Rotation paths and how fast each direction turns (degrees each step):
Each turn is a multiple of 5 degrees from 10 to 175, or 0.
Each row of a path follows its step; steps can be skipped.

step 0: -.10  -.31  .00  .01  .19  -.15  .07  -.13  -.09  -.08  .20  -.09  -.18  .19  .31  .10  .34  .11  -.21  -.28  -.11  .03  -.02  -.15  .01  .05  .00  -.20  -.10  -.26  .00  .17  .05  .09  -.19  .01  .05  .05  -.08  -.11  -.27  -.03  -.06  -.12  -.02  .05  -.02  .14  .40  -.09  -.18  -.06  .25  -.01  -.13  .13  -.28  -.25  -.12  .05  -.14  .05  -.04  .20  .11  .47  .31  .13  -.13  .30  -.05  .13  -.12  .09  .00  .11
step 2: .24  -.05  .13  -.01  .03  .05  .11  -.30  .00  .27  -.18  .05  -.09  -.20  .30  .01  .41  -.24  .30  .08  .04  .08  -.20  .03  -.19  -.21  -.39  -.02  .27  .00  -.21  .13  -.18  .17  -.11  -.15  -.08  -.10  .16  .06  -.12  -.04  -.22  -.15  .09  -.11  .05  .03  -.10  -.20  .21  .09  -.01  -.10  .15  -.11  -.10  .02  .11  -.25  .18  .14  -.15  -.18  -.46  .14  -.05  -.04  .11  -.11  .09  -.05  .09  -.04  -.18  -.02
step 11: -.07  -.30  -.22  -.17  .01  -.02  -.03  .25  .13  -.23  -.11  .01  -.14  .37  .07  -.03  .10  -.10  -.06  .16  -.01  -.21  -.22  -.04  -.09  -.17  .30  .05  .05  .09  -.03  .17  .38  .06  -.09  -.03  -.16  -.06  .22  -.12  .15  .07  -.14  -.14  .14  -.47  -.25  -.07  .10  -.23  .11  .00  .23  .02  .13  .19  -.03  .17  -.14  -.24  -.22  .19  -.20  -.06  -.02  .05  .06  -.04  .21  -.16  .12  .05  .23  .17  .19  -.14
step 13: .21  .04  .00  .17  .39  .07  -.06  .13  -.22  .26  .02  -.12  -.06  -.05  .14  .17  -.03  .03  .00  .12  .37  -.09  .20  .02  .02  -.31  .01  -.04  -.07  .00  .15  -.32  .15  -.07  .18  -.30  -.26  -.10  .07  -.04  -.01  .07  -.10  -.20  .08  -.02  .09  -.02  .17  .23  -.01  .13  .23  -.08  -.11  -.02  -.25  -.26  -.12  .17  .29  -.03  -.02  .05  -.23  .35  .11  -.06  -.37  .16  .04  .02  .31  .05  .14  .00
step 24: .34  -.11  -.15  .15  .01  -.11  -.16  -.25  .21  -.13  -.24  -.37  -.09  -.13  -.07  .15  .08  .07  -.12  .08  -.02  -.07  -.17  .13  .00  -.12  -.07  .31  -.18  .11  .26  .12  .21  .02  -.21  -.02  -.20  .10  .08  -.06  .27  .08  -.08  -.30  -.25  .11  -.02  -.34  .19  -.43  .06  -.12  .06  -.01  .16  .16  -.05  .03  .12  .07  .25  -.04  .08  .13  -.11  -.22  .20  -.08  -.11  -.05  .09  -.05  -.14  .27  .10  -.07
step 26: .20  .41  -.05  -.01  .01  -.01  .38  .03  .16  .27  -.05  -.18  .14  .06  .39  .20  -.06  .04  -.11  -.02  .04  -.16  -.07  -.31  -.33  -.02  .17  .04  .08  -.15  -.32  -.03  .15  -.23  .21  .02  -.07  .10  .18  -.16  .08  .12  -.10  -.11  .00  -.04  -.06  -.01  -.05  .17  -.21  .26  .03  -.13  .08  .16  -.28  .13  .21  .14  .02  .01  .03  .06  .26  .19  .00  -.02  .11  .15  -.15  .29  .07  .07  .07  -.32
step 30: .11  -.16  .02  -.16  -.20  -.01  .04  .01  .09  -.30  -.17  -.35  .04  -.13  .11  .03  -.15  -.21  -.12  .31  -.15  .04  -.05  -.10  .09  -.25  .16  -.37  .03  .33  -.04  -.13  .24  -.04  -.15  -.04  -.12  .07  .03  .19  .14  -.06  .02  -.17  -.02  -.18  -.20  .22  .01  -.12  .01  -.05  .22  .05  -.06  -.06  -.21  .16  .00  .13  -.07  .18  -.39  -.14  -.28  .17  -.15  .17  -.01  .14  -.27  .05  .36  .09  .09  -.07
step 37: .10  -.17  .00  .00  .30  -.14  .15  -.28  .35  -.16  -.15  -.21  -.18  .05  .14  .18  .34  .20  -.04  -.19  .00  .09  -.25  .09  .15  -.26  -.12  .22  -.29  -.11  -.35  -.06  -.04  .19  -.28  -.05  .14  -.31  .10  .25  .04  -.01  -.23  -.14  .03  .07  .12  .14  .13  .09  -.05  .00  -.16  -.23  .14  .18  -.09  .23  -.01  .00  -.22  .04  .13  -.10  -.11  .06  .06  .00  .02  .12  .04  .06  .02  -.33  .20  .01
Directions:
-.03  -.02  -.01  -.03  .06  -.02  .01  .01  -.02  .08  .00  -.07  .02  -.04  .02  .00  -.07  .01  .00  -.08  -.06  -.05  .04  .00  .04  .03  .10  .00  -.05  -.02  -.04  .02  -.05  .02  -.01  .11  .06  .04  .01  -.07  .02  -.04  -.05  .00  -.04  .04  -.02  .00  .01  -.08  -.04  .00  .01  -.02  .05  -.04  -.03  .00  -.02  -.01  .03  .05  .01  -.07  .00  .01  .00  -.05  -.02  -.04  .01  .00  .04  -.01  -.03  .02 -> 125
.00  -.03  .01  .05  -.07  .00  -.06  -.06  .06  .04  -.03  .03  .01  .04  .03  .08  -.01  .01  -.04  -.03  -.01  .00  .04  -.08  .03  -.02  .00  .07  .03  .01  .00  .05  -.06  .02  .03  .07  -.02  -.01  .06  .01  .00  -.04  .01  .02  .00  -.02  .00  .02  .01  .06  -.05  -.02  -.07  -.08  -.02  -.02  .04  -.04  .01  .03  -.03  -.07  -.01  -.02  .03  -.03  -.06  -.04  -.04  -.01  .02  .04  .02  -.03  .07  -.06 -> 130
.04  -.05  -.01  -.06  .02  .03  .01  -.03  -.02  -.01  -.02  .00  .02  .05  .02  .06  .01  .00  .00  -.06  -.12  -.05  -.07  -.03  .01  -.06  .03  .06  -.01  -.05  .06  -.01  -.01  -.02  .05  -.04  .03  -.05  -.03  .02  -.05  .02  .03  -.04  -.05  .02  .00  .00  -.04  .02  -.02  .04  -.02  .07  .00  -.01  .05  .00  -.02  .04  .08  .04  .00  -.04  .01  -.02  -.04  .08  .01  .01  -.06  .01  -.04  .04  -.06  -.04 -> 155
.05  .01  -.01  .08  -.01  -.04  -.06  -.01  -.05  .01  -.01  .01  .00  -.02  -.05  .08  -.02  .04  .02  .04  -.04  .08  .00  -.03  -.01  -.05  .08  .00  .08  .02  -.02  -.06  .05  .06  .01  .02  -.05  .03  .01  .07  .04  -.01  -.02  .04  .01  .07  .03  -.03  .00  -.04  .05  .02  .04  .01  -.07  -.04  .02  -.04  -.03  .00  .02  .06  .01  .01  -.04  -.01  .00  .01  -.04  -.03  -.05  -.07  .03  -.04  -.02  -.02 -> 125
-.06  .03  .04  .02  .03  -.04  -.08  -.01  -.01  -.06  .01  .00  -.01  -.02  -.04  .04  -.02  -.04  -.03  -.04  .02  .03  .04  .03  .04  -.01  .03  .05  .01  -.03  .06  -.02  .04  -.03  -.06  .01  .01  -.01  .06  -.03  -.11  .01  .00  -.04  -.03  .00  -.01  -.04  .08  -.06  .01  .00  -.08  .01  -.02  .07  .01  -.05  -.08  -.02  -.04  -.03  .02  .03  .01  -.03  .08  -.02  .00  .01  .01  .06  -.02  .03  -.07  .00 -> 90
.01  .01  .05  .00  -.02  -.06  .03  .03  .00  -.02  .07  -.02  -.02  -.05  -.04  .09  .07  -.05  .01  .05  -.07  .03  .09  .04  .01  .02  -.04  -.07  .02  -.01  -.02  .08  .01  .02  .05  -.04  .02  .02  .05  .00  -.04  -.02  .03  .03  -.02  .04  .01  .08  -.01  -.01  .01  .01  .00  .03  .06  -.03  .00  -.05  -.04  .01  .02  -.02  -.06  -.06  -.02  .05  -.04  .03  -.02  -.04  .01  .05  .00  .06  .02  .01 -> 25
.04  .03  -.02  .04  .03  .03  .06  .01  .04  -.09  .00  -.06  -.08  -.02  .02  .03  .04  -.07  .01  -.06  -.01  .04  -.08  -.06  .06  .02  .00  .03  -.01  .05  .00  -.01  .03  -.05  .04  -.01  .03  .03  .00  -.04  .01  -.04  -.07  -.02  .00  -.01  -.03  .01  .00  .04  .01  .02  -.02  .02  .01  -.06  -.05  -.06  -.01  .00  .03  -.06  -.03  .02  -.03  -.03  .04  -.01  -.07  .06  -.02  -.06  .02  -.04  .01  .06 -> 60
